In the rows, 128 means zero.
One turn moves every row onto another: examples first, then more rows asked:
Sif: [116 148 117  97 127 132 112 141 128  81 134 117 123 132 140 119 156 154
 151 140 115  94 114 115 120 130 125 136 134 119 182 122 139 108 105 129
 133 140 154 115 120]
zimo: [138 143 135 147 128 139 161 112 103 131 142 127 141  88 130 136 105 134
 129 153 123 118 167 151  99 104 145 106 142 159  97 124 119  92 109 148
 146 138 111 124 150]
kam: [142 134 117 137 121 140 173  91  89 141 138 129 126 103 131 112 112 143
 127 160 127 129 168 143 114  99 168 109 143 141 104 134 119  88 129 135
 152 132 116 126 157]
Pokun: [127 156 130 156 157 122 151 117 107 141 141 107 130  97 139 127  78 155
 129 102 112 111 166 148  99 108 145 127 152 148  90 127 150  89 117 130
 141 126 107 140 150]
lat: [119 148 114  95 119 127 108 130 127  81 138 112 116 127 136 116 163 138
 157 144 112  98 112 111 121 129 123 130 139 115 175 116 143 104 117 133
 131 139 158 120 115]
rad: [116 155 118 146 153 118 157 113 110 125 140 112 132  92 144 147 105 152
 126 143 103 124 150 150 125  94 133 115 139 186 110 126 142  87 113 115
 144 113 103 122 175]
Bamo: [118 146 107  94 120 129 104 125 128  88 129 115 115 135 133 110 153 152
 149 141 116 103 115 104 124 130 132 136 131 116 183 120 144 101 110 134
 131 139 159 123 120]
Zab: [129 148 117 102 128 125 103 135 127  86 128 121 112 141 136 109 152 145
 149 131 117  88 118 109 123 134 123 145 128 111 182 118 145  99 101 130
 127 130 155 118 116]
duv: [142 142 144 156 149 115 139 118  96 105 135 126 108  92 131 129  91 142
 124 109 119 126 145 166 106 108 122 131 129 177  94 117 141  77 119 132
 155  95 119 129 149]
livum: [140 152 124 156 160 116 143 107 100 158 124 107 113 116 134 113  77 145
 119 109 112 112 163 131 118 109 153 135 147 124  84 127 157  73 121 131
 140 116 105 136 140]
nozo: [131 131 118 142 146 118 150  85  93 127 115 113  88 109 130 119  95 161
 108 134 120 145 149 138 133  86 154 138 111 144 106 131 137  70 127 131
 165  95 125 123 152]
vudaz: [128 146 116  99 123 124 104 133 122  87 133 119 111 136 133 107 157 134
 153 141 112  95 109 106 126 133 123 135 139 107 171 115 146  97 117 132
 130 131 155 115 110]
riv: [136 156 126 152 163 110 152 126 103 126 142 126 129 109 143 129 104 142
 128 121 103 110 147 158 126 111 129 127 148 186 103 128 147  83 120  99
 140  95 100 117 169]
ped: [125 134 122 142 136 117 155  86 100 112 133 111  95  88 129 129  95 142
 129 136 117 147 147 143 119  91 144 117 119 166 100 122 136  79 136 136
 165  97 129 137 145]
Gema: [147 136 132 152 153 109 128  93  97 127 115 116  88 110 123 119  97 131
 110 118 112 136 145 145 132  97 135 144 121 144  87 122 146  60 130 133
 153  86 124 120 140]
rigu: [120 146 113  95 121 130 110 133 121  88 128 114 112 137 138 114 156 151
 148 149 114  97 111 104 125 126 130 135 131 107 180 120 142 103 108 135
 131 139 153 116 117]
Vuse: [120 149 116  99 122 130 110 134 128  80 136 118 120 132 138 116 152 149
 153 133 119  92 120 113 115 131 123 138 131 122 188 118 143 107 103 130
 131 139 158 126 121]
pera: [126 146 121  99 130 126 107 143 125  88 128 120 115 144 137 111 151 148
 147 137 115  90 112 109 126 134 127 142 132 109 179 119 142 101 105 129
 130 132 152 110 113]
Ginir: [124 149 121 101 126 124 105 140 131  81 138 119 119 134 135 112 157 135
 156 133 113  90 111 116 120 136 119 136 140 117 173 116 143 103 114 128
 130 132 154 115 112]
fusa: [149 146 142 153 139 136 154 120  96 133 142 140 145 106 133 118 116 142
 122 124 122 104 171 171  98 113 141 133 152 155 100 131 119  90 113 127
 142 132 112 111 163]
gif: [147 133 121 144 132 130 157  92 107 154 119 122 119 114 119 120 102 120
 118 164 122 121 165 123 129 102 165 115 134 128  91 130 126  76 120 144
 148 118 114 114 135]
Vigag: [119 150 116  98 124 128 104 138 129  82 135 122 122 134 136 113 151 153
 153 133 119  95 114 114 116 137 126 137 133 125 183 121 144 105 105 130
 129 138 157 121 120]
rivi: [154 148 113 143 158 106 139 108  84 145 120 125 101 123 138 109 105 133
 117 146 104 123 139 133 148 104 141 131 142 149  97 120 155  60 127 113
 136  93  94 120 161]
soke: [122 153 120 149 147 125 159 102  99 141 144 104 125  92 143 121  85 161
 132 112 112 121 167 144 100 101 153 120 153 144  96 129 149  92 128 130
 145 134 111 147 157]
voga: [134 149 104 138 149 114 145  95  90 146 115 109 102 107 138 129 105 146
 114 165 103 136 143 125 146  87 143 119 134 152 104 121 150  64 120 128
 140 111  97 124 165]
monal: [125 147 110  98 123 124  96 127 130  90 127 116 112 136 130 109 153 138
 152 139 114 100 114 104 126 135 127 136 133 112 175 117 148  96 114 137
 128 133 158 122 113]
Mibo: [149 139 142 154 159 116 133 116  89 120 117 128 101 115 133 118  94 159
 105 103 122 124 145 160 120 102 131 154 118 154 102 127 138  68 111 128
 153  92 117 116 154]
mub: [128 147 115  98 127 126  97 136 126  90 126 122 116 142 133 106 151 149
 148 134 118  95 115 107 125 138 128 144 132 113 180 121 146  96 103 130
 128 133 154 117 116]
fif: [126 136 131 143 143 126 162 111  92 106 135 122 107  91 140 129  90 172
 122 122 126 138 149 160 109  97 141 126 118 176 112 128 131  87 117 127
 163 104 122 134 160]
papo: [159 137 128 150 143 127 151 100  98 156 120 136 126 131 122 103 114 126
 112 135 121 107 167 141 129 111 161 141 142 123  93 137 127  75 124 123
 144 109 115 102 147]
Gam: [128 147 112 100 122 125 103 126 125  88 127 116 108 138 132 108 153 135
 152 137 115  94 117 104 126 132 125 139 131 109 180 115 148  97 113 132
 127 129 159 124 112]
Pafer: [122 146 109  97 121 129 110 123 124  86 129 114 108 136 137 112 151 147
 151 144 117  97 118 105 124 127 131 136 127 110 187 117 144 100 107 133
 130 137 159 125 117]
sem: [122 149 113 147 146 124 155  92 101 150 135  97 116  95 138 121  82 155
 128 128 112 126 166 128 110  96 160 116 147 132  93 127 152  84 128 138
 147 131 109 147 149]
sim: [139 155 131 158 161 118 146 115 100 147 134 113 123 113 138 112  81 151
 124  96 112 105 165 147 106 113 148 137 153 134  88 130 155  82 122 122
 138 119 106 134 150]
fiba: [134 150 114 147 150 119 150  92  95 157 126 103 107 111 136 109  84 152
 122 120 111 122 163 127 117 101 163 130 148 119  90 129 156  77 131 130
 145 122 108 141 147]
pib: [116 148 110  97 120 127 103 129 133  81 136 116 119 129 133 115 154 143
 159 138 116 101 115 109 118 134 126 129 135 126 178 117 145 104 112 135
 132 137 160 126 115]
raz: [126 150 120 105 126 124 103 137 130  81 135 121 116 134 135 113 153 137
 154 127 115  89 118 114 115 135 118 139 133 120 181 115 147 102 106 128
 127 131 160 122 115]
sivu: [147 154 126 152 170 108 143 131 100 138 123 127 119 124 138 126  92 141
 116 131 106 109 141 141 139 112 134 132 138 166  99 124 151  70 105 110
 136  89  92 113 157]
nabok: [123 151 103 137 143 118 154  91  94 133 137 108 115  93 143 131 116 147
 127 154  98 137 149 142 132  86 143 114 143 170 108 123 146  78 135 119
 146 115 104 127 179]
lig: [154 144 146 160 149 125 139 120 113 146 124 133 140 116 120 125 105 119
 114 128 117  98 167 152 112 114 140 138 142 142  86 128 127  80 104 135
 137 115 109 101 142]
Pefa: [125 148 118 101 125 124  95 138 130  83 134 121 120 137 132 111 151 140
 155 128 117  93 112 112 120 143 120 136 137 124 174 117 148 100 109 132
 127 131 155 122 112]
pevav: [121 147 111 100 117 127 108 126 125  80 137 114 114 128 136 114 154 140
 157 141 116  98 119 108 118 130 123 131 133 119 184 114 144 104 111 134
 130 138 161 129 116]

Mibo -> duv
zimo -> kam
pib -> Bamo
Now these:
Sif -> lat
sem -> fiba
Zab -> raz
rad -> nabok

One turn moves every row onto another: examples first, then more rows asked:
danov: [143 132 103 121 144 132 140 122 121 107 140 153 154]
Latut: [157 138 129 107 119 131 111  98 105 142 134 159 136]
Volu: [118 149 146 155  92 119 120 125 104 133 154 126 113]
met: [121 139 149 157  91 115 115 125 100 126 148 128 116]
Nor: [106 117 163 153 102 135 140 110 132 137 122 112 129]
Zage: [114 116 158 150 101 132 144 103 134 142 120 110 128]
bupa: [157 136 137 110 126 122 109 113 113 145 136 161 146]
Losa: [150 148 137 107 122 118 122  94 110 143 135 155 143]
dufat: [142 129 111 129  95 132 110 151 131 119 158 114 105]
mogas: [120 148 145 155  92 111 116 127 110 126 145 124 110]
Gulor: [111 118 160 155 107 139 143 109 133 141 132 107 125]
Difo: [117 107 113 115 106 143 139 127 159 144 132 108 114]
mizi: [108 133 131  95 151 134 144 109 120  96 144 122 121]
Tum: [117 105 119 117 101 152 129 125 154 142 123 111 110]
negi: [110 116 160 153 103 140 137 111 130 145 123 108 134]
Godeg: [130 138 158 105 144 116 107 108 132 105 119 129 151]
lunu: [154 147 140 103 133 136 116 103 105 134 138 151 145]
Faf: [147 115 110 123 134 127 142 131 108 105 146 150 151]
niver: [124 149 151 156  97 120 113 125 103 130 152 124 113]
dedov: [116 118 126 104 161 127 136  98 129 104 147 126 127]
Koti: [108 112 166 144 101 131 145 110 131 135 119 108 128]
samup: [114 108 116 121  98 156 131 128 154 142 123 115 119]
lede: [117 103 118 116 102 152 134 124 153 140 130 108 114]
fekol: [138 121 105 114 143 138 150 136 109 120 143 146 146]
zeri: [100 124 123 100 156 139 128 109 127 101 143 130 119]
duko: [144 147 162 113 132 117 112 106 137 103 121 115 146]
Per: [135 131 112 127  98 139 103 154 126 124 159 119 106]
Budi: [105 131 125 110 152 136 142 102 130  91 138 114 127]
Fug: [134 111 103 130 142 135 138 135 117 113 143 147 158]
Sopa: [ 98 132 132 101 155 132 140 105 131 107 150 122 121]
zev: [136 141 161 114 134 119 100  90 138 106 132 121 141]
ruva: [135 121 109 122 146 122 146 138 114 121 145 149 156]
mik: [141 137 103 134 101 137 105 148 131 127 159 119 112]
Fof: [152 136 133 113 133 127 107  95 116 147 137 159 144]
far: [145 122 113 122  93 136 105 148 126 126 156 112 107]
Buz: [144 141 153 113 136 132 104  97 138  95 121 120 144]
Nida: [141 132 105 126  93 132 108 150 128 127 153 118 107]
Dudu: [120 115 116 116 105 155 131 129 160 142 127 105 115]
kigil: [138 143 159 114 148 127 109 105 145 111 125 112 152]
lonur: [124 147 152 156  94 126 109 124  98 126 145 128 115]

Latut -> duko
zev -> Budi
Now these:
mizi -> ruva
met -> Zage
negi -> Tum
mik -> lonur
niver -> Nor
kigil -> zeri
Godeg -> dedov
Gulor -> samup

